Each row of Z is roughly a mix of the hidden directions of one of 3 groups.
Z (107 x 11):
-.18 -.04 -.36 .23 .11 .22 .08 -.07 .10 -.25 -.19

-.27 -.03 .24 -.10 -.02 -.17 .03 .07 -.37 -.10 .27

.23 .08 -.23 .27 .16 .36 .01 .00 .18 -.08 -.14

-.18 .15 -.12 .31 -.33 .13 .10 -.25 -.17 .07 .02

.23 -.11 -.05 .14 .34 .03 .09 .18 .14 -.15 .33

-.02 .13 .19 -.19 -.15 -.31 .00 .37 -.18 -.07 .09

.16 -.08 .28 .13 -.16 .17 .00 -.27 .18 .23 .24

.21 -.14 -.07 -.21 -.02 .20 -.37 -.02 .28 .01 .15

.12 .04 .23 .26 .10 -.18 .26 -.10 .01 .31 -.21

-.21 .08 .07 .14 .15 -.40 -.25 -.03 -.03 .09 .26

.09 -.12 .09 -.03 .34 .13 -.33 -.23 .03 .20 .15

.10 -.08 -.07 -.17 .06 -.15 .10 .47 .15 -.23 -.08

-.28 -.17 -.10 -.33 -.25 -.09 .13 .23 .04 -.18 .01

-.07 .10 -.32 -.11 .21 .11 -.37 -.18 -.08 -.04 .18

.15 -.08 .20 -.05 .26 -.02 .32 .11 -.34 -.13 .07

-.32 .01 -.12 .06 -.13 .07 -.15 -.35 .00 -.29 .15

.04 .10 .28 .05 -.14 .08 -.34 -.15 .17 -.03 .33

.17 .08 .29 -.06 -.09 .31 .28 .10 .03 -.17 .23

.04 -.12 .23 -.16 .40 -.06 -.34 -.01 -.04 -.02 -.11

.20 .01 .16 .07 -.16 .30 -.22 -.20 .24 -.18 .18

.05 .07 .07 .21 .26 -.17 .23 -.23 -.32 -.12 -.13

.10 -.13 -.12 -.02 -.12 -.09 .19 .17 .06 -.49 -.14

-.03 -.19 -.09 -.20 -.14 .08 .19 .05 .18 -.24 .40

-.42 -.14 -.12 .03 .04 -.13 -.01 .06 -.06 -.38 .11

-.20 -.15 -.20 .28 -.13 .14 -.05 -.23 .36 .00 -.01

-.26 .18 .07 .48 -.05 .03 -.01 .17 .06 .13 -.07

-.22 .20 -.08 .25 -.27 -.03 -.15 -.20 -.07 -.23 -.21

.11 -.01 .20 -.34 -.23 .20 .03 -.24 .26 -.04 .07

-.20 -.27 .09 -.26 -.03 .21 .01 .21 -.27 .21 .02

.05 -.36 .11 -.29 -.18 -.16 .17 .16 .18 .14 .02

-.28 .06 .18 -.06 .25 -.32 .09 .17 -.09 .24 -.09

-.22 -.32 -.08 -.36 -.08 .14 -.19 .18 -.01 .10 .07

-.15 .13 -.28 .34 .34 .10 -.04 -.08 -.13 .11 .00

.16 -.10 -.40 -.18 -.22 .01 .19 .03 -.20 .16 -.10

.31 .01 -.29 -.09 -.18 .20 .16 -.09 -.10 .20 .22

-.16 .13 -.21 .41 .13 -.12 .02 -.03 -.17 .25 -.14

-.21 -.08 -.33 -.03 -.16 .28 .07 -.12 .20 -.09 -.25

-.29 .10 -.08 .27 -.11 .00 -.07 .10 -.31 -.02 -.31

.11 -.19 -.07 -.05 -.12 .32 .33 -.24 .16 -.05 .15

-.06 .20 -.15 -.12 -.12 -.09 -.03 .43 -.12 -.13 -.28

-.24 .01 -.42 .02 .04 -.20 .17 .04 -.21 .20 .06

-.18 .35 -.11 .08 .18 .00 .11 .39 .02 -.11 -.09

.02 -.21 .06 -.26 -.35 -.05 .18 -.03 .23 -.24 .09

.22 -.03 .10 .01 -.07 .12 .24 .11 -.20 -.45 -.02

-.28 -.04 -.25 .08 .03 -.13 .21 .17 -.37 -.11 -.08

.32 -.08 .14 -.17 .11 .08 .03 -.10 .27 -.17 .33

-.21 -.04 -.07 -.09 .31 .09 .02 .35 .10 .32 .01

-.13 .25 .00 .21 .00 .11 -.29 .11 -.39 .04 .11

.12 -.13 .20 -.24 .34 -.06 .07 -.19 .05 .27 .18

-.38 -.03 .26 -.04 .19 .00 .14 .07 -.21 .08 .26

.14 -.26 -.02 .09 -.27 .02 -.22 -.25 -.02 -.32 .09

-.06 -.01 .09 -.09 -.05 .00 -.30 -.27 .19 .41 .06

-.40 .01 .11 -.20 .00 .03 .12 .00 .30 .22 -.16

.05 -.19 .04 .43 -.15 .12 .21 -.19 .16 -.16 -.02

.45 -.20 .02 .09 .21 .00 .19 -.20 -.02 .15 -.01

-.08 -.12 .10 .06 .10 -.14 -.14 -.25 -.06 .39 .31

-.24 -.13 -.16 -.06 -.14 -.01 .15 .44 -.19 .07 -.13

.26 -.26 -.04 -.20 -.16 -.26 .03 .34 -.07 .02 -.02

-.30 .18 -.16 -.03 .05 -.10 -.02 .12 -.26 .39 -.01

-.20 .17 -.18 .04 .35 .12 .14 .20 -.03 -.12 -.28

-.07 -.31 -.09 .26 .08 .00 .18 .02 .31 .28 -.08

.02 .02 .14 -.29 -.26 .07 -.07 -.43 .12 .08 .07

-.02 .15 .22 .27 .15 .05 -.11 -.09 -.34 .10 -.29

-.05 -.04 .03 .37 -.37 -.11 -.09 .24 -.09 -.16 .08

.10 .17 .23 .28 .03 .08 .13 -.44 -.05 -.03 .00

-.22 -.37 .12 .18 -.02 .02 .23 .22 -.03 -.01 .24

.00 .09 .02 .09 .15 -.22 -.33 .06 -.34 .26 -.10

.03 -.17 .05 .03 .06 -.19 .21 -.21 .30 -.13 .36

-.07 -.21 -.25 .05 .05 .20 .17 -.34 .30 .03 -.05

-.21 .06 -.08 .44 .08 .00 .19 .09 -.32 .00 -.02

.06 .20 -.11 .25 -.15 .00 .14 .18 -.18 .28 -.30

.28 .03 .16 .21 .12 .28 -.19 .18 -.09 -.27 .00

-.02 .35 .06 .07 -.01 .14 -.01 .40 -.24 -.18 .04

-.15 .12 .05 -.20 .31 .29 .16 -.09 .25 .16 -.12

-.36 .15 -.03 -.08 -.07 .16 -.20 .37 .14 .10 .07

.40 .05 -.27 .12 .09 -.01 .03 -.12 .25 -.06 .25

-.21 .00 -.22 -.06 -.27 -.11 -.12 .08 -.05 -.43 -.08

-.04 -.06 -.06 -.18 -.29 .12 .05 .34 -.14 .25 -.23

.14 -.03 -.23 -.15 -.03 .14 -.06 .46 .20 -.02 -.18

-.31 -.17 -.17 -.17 .07 -.23 .05 -.10 .19 -.21 .26

.24 -.11 -.02 .45 .13 -.10 .02 .15 -.13 .24 .05

.00 -.14 -.01 -.11 .15 -.03 -.09 .53 -.06 -.10 -.20

-.23 .01 -.29 -.21 -.21 -.09 .14 .01 -.14 .34 .08

-.11 -.11 -.09 -.14 -.44 -.01 -.21 .23 .18 -.12 .09

-.04 .14 .24 -.14 -.14 -.16 -.14 .27 -.37 .14 .04

-.19 -.28 -.32 -.14 -.10 -.19 .12 -.14 -.09 .18 -.20

-.08 .11 .19 -.22 .14 -.01 .05 .07 .32 .33 -.23

-.12 -.35 -.18 .14 .05 -.14 .22 -.27 .18 -.05 -.16

-.04 -.29 .04 -.07 .14 -.04 -.03 -.28 .02 .29 -.35

.17 -.11 -.07 .23 -.15 .14 -.23 -.17 -.11 -.37 .15

-.04 .07 .35 -.04 .31 -.24 .19 -.13 -.18 -.11 -.10

-.09 .10 -.11 .47 .16 .03 -.18 -.17 -.04 -.23 .07

-.22 .11 .21 -.13 -.28 -.01 .02 -.20 -.24 .07 -.29

-.01 .11 .06 .27 -.03 -.03 -.33 -.08 -.02 -.24 .36

-.12 -.16 .03 -.10 .03 .03 .11 .52 -.22 -.06 -.13

-.09 .04 .15 -.07 .08 -.21 .13 .33 -.19 -.16 -.35

-.15 -.05 -.12 .02 -.18 .12 -.34 -.06 .11 -.19 -.37

-.38 -.11 -.18 .11 .08 -.02 -.04 -.08 -.22 .35 .01

.25 .19 -.15 .19 .24 .04 .24 .09 .09 -.10 .30

.29 .01 .28 .02 -.20 -.26 .02 -.30 -.06 .19 .04

.12 -.21 -.13 .30 .14 -.31 -.03 -.07 -.09 .32 .01

.27 -.27 .13 -.27 -.25 -.07 .09 -.04 .23 .16 .04

.06 -.19 -.28 -.32 .05 .19 .04 -.09 .20 -.29 -.06

-.08 -.18 -.18 .02 .13 .05 -.09 .52 -.09 .07 -.09

.21 -.20 -.10 .44 -.17 -.14 -.02 .23 -.05 .01 .01

.05 -.07 -.14 -.10 -.28 .33 -.36 .10 .04 .15 -.08

-.20 .01 -.12 -.19 -.38 -.09 -.18 -.01 .04 -.34 -.01
Here is one row of each group, with its name. Which group are the others in?
-.37 .05 -.09 -.12 -.34 -.10 -.25 .15 .15 -.04 .00
<36>
.00 -.04 .22 -.23 .11 -.08 -.17 -.31 .16 -.33 .12
<9>
.10 .04 -.19 .13 .23 -.04 .12 .20 -.43 .04 -.21
<18>

.01 .17 -.11 -.49 .04 .05 -.18 .26 -.05 -.07 -.02
<36>
.31 .14 .16 -.20 -.14 -.09 -.28 .23 -.11 .12 -.16
<18>
-.38 .12 -.25 .12 .23 -.09 .14 .02 .28 -.01 .00
<18>
-.04 -.16 -.05 -.14 -.26 -.08 .01 .03 -.18 -.48 .11
<36>
.27 -.20 -.11 .07 .08 -.01 .29 -.19 -.04 -.32 -.18
<36>
-.31 -.06 .14 .08 .06 -.34 -.31 .03 .00 -.15 -.18
<18>
.16 .02 -.28 -.21 -.27 .08 .31 .10 .19 -.08 .13
<18>
.26 .11 .07 .07 .15 -.11 .16 -.33 .24 -.08 .27
<9>
.43 .00 -.20 .19 -.17 .16 -.24 -.04 .12 -.07 .02
<36>
-.33 -.09 -.17 .01 .01 -.06 -.23 .29 -.16 .03 -.29
<9>
-.26 .10 -.13 .14 .16 -.37 .18 -.22 -.02 .19 -.03
<9>
